A single turn carries every row of the set below to another of its rows. Some are shown first; where does it send the rows asked next?
q_703: [-50.9  26.1 -14.5 -10.6 -13.5 -17.1  17.5  -2.1 -23.0 -28.6  24.8  -3.7
   6.5   1.6  -4.1 -33.4 -21.2  21.7  33.7 -28.7  -4.7  28.7  -5.8   4.2
  -4.7 -45.6]
q_377: [-12.0  -1.6 -35.3 -25.3  28.1  -0.2   0.3  -8.5 -41.1   1.8   2.8 -12.6
  -8.5 -17.6   5.8  15.1 -45.5   1.9  23.4   6.0 -36.7 -37.1  13.5 -21.6
  15.6 -19.4]
q_872: [-19.0  26.5 -38.1 -10.1  32.5  34.5 -32.6   6.1 -16.2  25.6   8.2 -17.1
   1.9   1.2  35.6  11.7  23.5  -6.5  -4.4  -0.2  -9.0  29.6  16.1   2.1
 -20.4 -16.6]
q_522: [ -8.7  -5.8  11.7 -23.7  10.9 -29.6   8.7 -14.9  -4.9   4.3  41.3  12.1
 -12.8 -13.4  -6.9  -7.7  22.5 -45.0  17.6  22.1  21.8 -14.6  -6.5   1.0
  32.6   2.5]
q_198: [-12.5  -5.4 -16.5 -23.6  30.1  -3.6   9.3   0.6 -22.3  -1.7 -21.9   4.3
 -14.7  28.2  11.1  46.3 -39.4  -8.0  28.5  26.0 -12.9 -42.0  -1.3   0.7
  -4.7  -6.8]
q_422: [-31.1   9.3 -17.3  -6.6  18.8   7.1 -21.7  -5.4  -1.2  14.8 -19.4 -19.0
  -7.7  27.2  37.9  16.7  12.7  13.5  -9.6   3.1  17.3  34.7  22.9 -14.2
 -44.4 -31.9]
q_625: [-22.0  39.4 -43.6  -1.3  12.9 -24.6  28.6  19.4  27.9 -39.5   6.0   1.0
  12.3 -11.3  12.9 -15.9 -10.3  12.3  13.7  -6.1 -32.7 -28.6  31.5   6.8
 -21.0  -7.1]
q_418: [ 25.0 -27.6 -18.1 -12.9 -15.0 -43.5  10.8 -14.0  -6.1   2.3  10.1 -18.0
   1.5 -20.8  44.8  15.5  -9.6 -13.1  14.9  10.5   9.4 -10.2   5.7   7.9
   3.2  28.5]
q_589: [  0.1  -3.7   0.4 -15.9  25.7 -25.7 -18.4  26.4  31.9  -1.4  35.8  -7.8
 -14.6   1.3 -10.1  -3.5 -17.7  15.7 -12.1   3.0  -3.2 -24.0  38.2 -20.6
 -28.4  -7.3]
q_521: [ 12.2 -36.7 -15.1  -1.1  17.9 -26.1  16.9   6.8 -27.9  10.1  54.3   2.1
  -3.2  -3.1  -8.9 -24.0  -8.2 -31.7  11.1  19.8 -11.4   6.8  10.2 -15.9
   8.0 -21.7]
q_7: [-29.9  -0.1  -3.0 -47.7  -2.8  -2.6  -2.2 -21.2 -45.7  -4.1 -14.2  -6.1
 -18.4   5.0   7.6  25.4 -30.2  -2.0  36.1   4.9   5.1 -25.2 -10.5 -13.4
  29.5 -25.9]
q_304: [-62.0  21.4 -47.3   7.3  12.2 -20.5  15.4  -2.5 -24.9 -23.0  10.0   0.4
   4.4  -8.4   4.1 -47.1 -13.7  -5.9  40.6   4.1 -27.5  12.6  -6.1  -7.6
  -4.9 -33.0]
q_681: [-26.1  37.3 -18.1 -21.5  -8.8   9.6  22.9  33.9  -0.5 -26.9   9.9  25.9
   7.0  30.1  11.8  10.1   7.8 -18.5  38.1   3.0   0.1   2.3 -18.7  48.1
 -11.9  -9.6]
q_841: [ -9.2  25.5 -45.3   6.5  38.3  21.8 -34.1  -0.5 -24.8  20.2  25.3 -14.7
  -3.8 -10.8  35.9   4.2  22.6  -7.2  -1.2 -13.6  -3.0  26.7  10.6  23.7
  -3.2 -13.1]
q_750: [-12.5  22.1 -16.2 -36.5 -18.9  -5.9 -26.6 -10.6   8.4   9.4 -10.8 -26.8
  -1.1 -21.3  45.6  13.4  21.5   5.4 -13.1 -18.0  28.8   4.9  23.5   7.4
 -14.2   0.8]
q_685: [-15.9  34.4 -39.8  -5.4   5.0 -18.1  31.8  25.9  33.9 -32.1   7.1   4.5
   9.4 -15.6  11.5 -18.4  -3.4   2.2  21.7  -1.0 -36.9 -27.4  30.7  12.7
 -23.1  -8.6]
q_295: [-57.5  30.8 -18.3 -30.9 -24.4  -6.7  16.0  14.2  -8.7  -9.7  -3.7  14.5
   7.3  -3.1   7.7 -12.9  -4.0 -28.6  47.4   8.2  -4.8   5.2 -37.8  37.5
 -13.2   1.7]
q_803: [  8.4 -39.3 -25.0  23.7  10.3 -44.8   8.7 -27.9 -31.2 -13.9  12.6 -14.0
  -9.6   7.8  36.7  -1.3  -5.2  -2.8  20.0  17.1  14.8   9.7   9.4  -9.9
  16.7 -16.9]
q_832: [-16.0  -9.8 -27.3  11.9  18.0 -11.1 -16.0  -2.0  -7.9   2.4 -16.4 -20.2
  -8.7  36.8  37.4   9.9   9.0  14.4  -7.6   1.5  24.9  28.7  30.8   0.1
 -37.4 -36.9]
q_271: [ -1.1 -30.2  16.1 -11.1  16.8 -55.4  21.0   1.7  15.9  12.3  26.9   3.3
 -10.2   1.7  -7.3   3.1 -16.0 -25.2   4.1  22.2   7.8 -14.4   7.8  -4.3
 -21.7  10.1]
q_62: [  4.7 -11.6 -18.8  14.0  25.8 -25.9  -5.7 -27.7 -31.7   9.2  29.1  -4.0
 -10.3  -9.3  33.4  17.6  -2.2 -26.0  28.8   9.5  10.3   7.0 -22.2  27.4
  22.8  21.0]
q_975: [-31.1  31.9  -8.8 -16.3  -6.6   6.3  21.9  31.4   0.7 -20.5  11.7  27.4
   0.8  27.3   7.5   3.4   6.3 -22.3  48.3   1.9  -2.9   9.7 -23.5  51.7
 -16.6 -15.4]
q_433: [-11.6 -10.5   1.2 -22.8   6.6   5.3 -30.9  18.3 -19.1   1.1  57.5  -1.6
 -17.3  12.1 -15.8 -25.2  -1.6   0.5   9.6  -1.6   5.5  17.6  13.6 -19.1
  12.3 -48.9]
q_129: [-24.8  31.3 -19.2 -36.8  -1.1  13.3 -28.7 -12.6   7.2  14.6 -14.4 -24.6
   1.9 -17.0  43.6  12.7  30.6   2.8  -9.4  -3.5  12.9  14.9  26.1 -12.8
 -18.6 -12.5]
q_435: [-51.9  24.1 -12.2  -5.5 -12.4 -24.3  18.3  -5.5 -10.7 -32.6  20.6  -4.6
  -1.1  -4.4  -4.8 -40.3 -12.2  19.0  36.5 -20.4  -7.8  23.6   2.3   3.8
  -5.5 -51.8]
q_943: [-10.2  13.4  14.3 -31.9  17.4   5.2 -27.6  18.5  20.4  -1.4  33.5  18.8
 -22.2  19.9  -7.1  14.0  26.8 -19.4   7.4  14.5  24.2 -22.1   1.7  11.8
   6.0  -4.7]
q_458: [-33.4   9.8 -43.6  -7.9  -9.2 -25.8  36.1  29.9  14.5 -26.0 -21.3   6.6
  14.1   8.9  18.9 -16.4 -10.2 -14.8  26.6  24.0 -27.7 -20.4  14.2   3.7
 -39.9  -9.0]

q_975 goes to q_435
q_832 goes to q_750
Now these:
q_271 goes to q_522
q_422 goes to q_129
q_304 goes to q_458
q_943 goes to q_433
q_7 goes to q_377
q_681 goes to q_703
q_418 goes to q_62

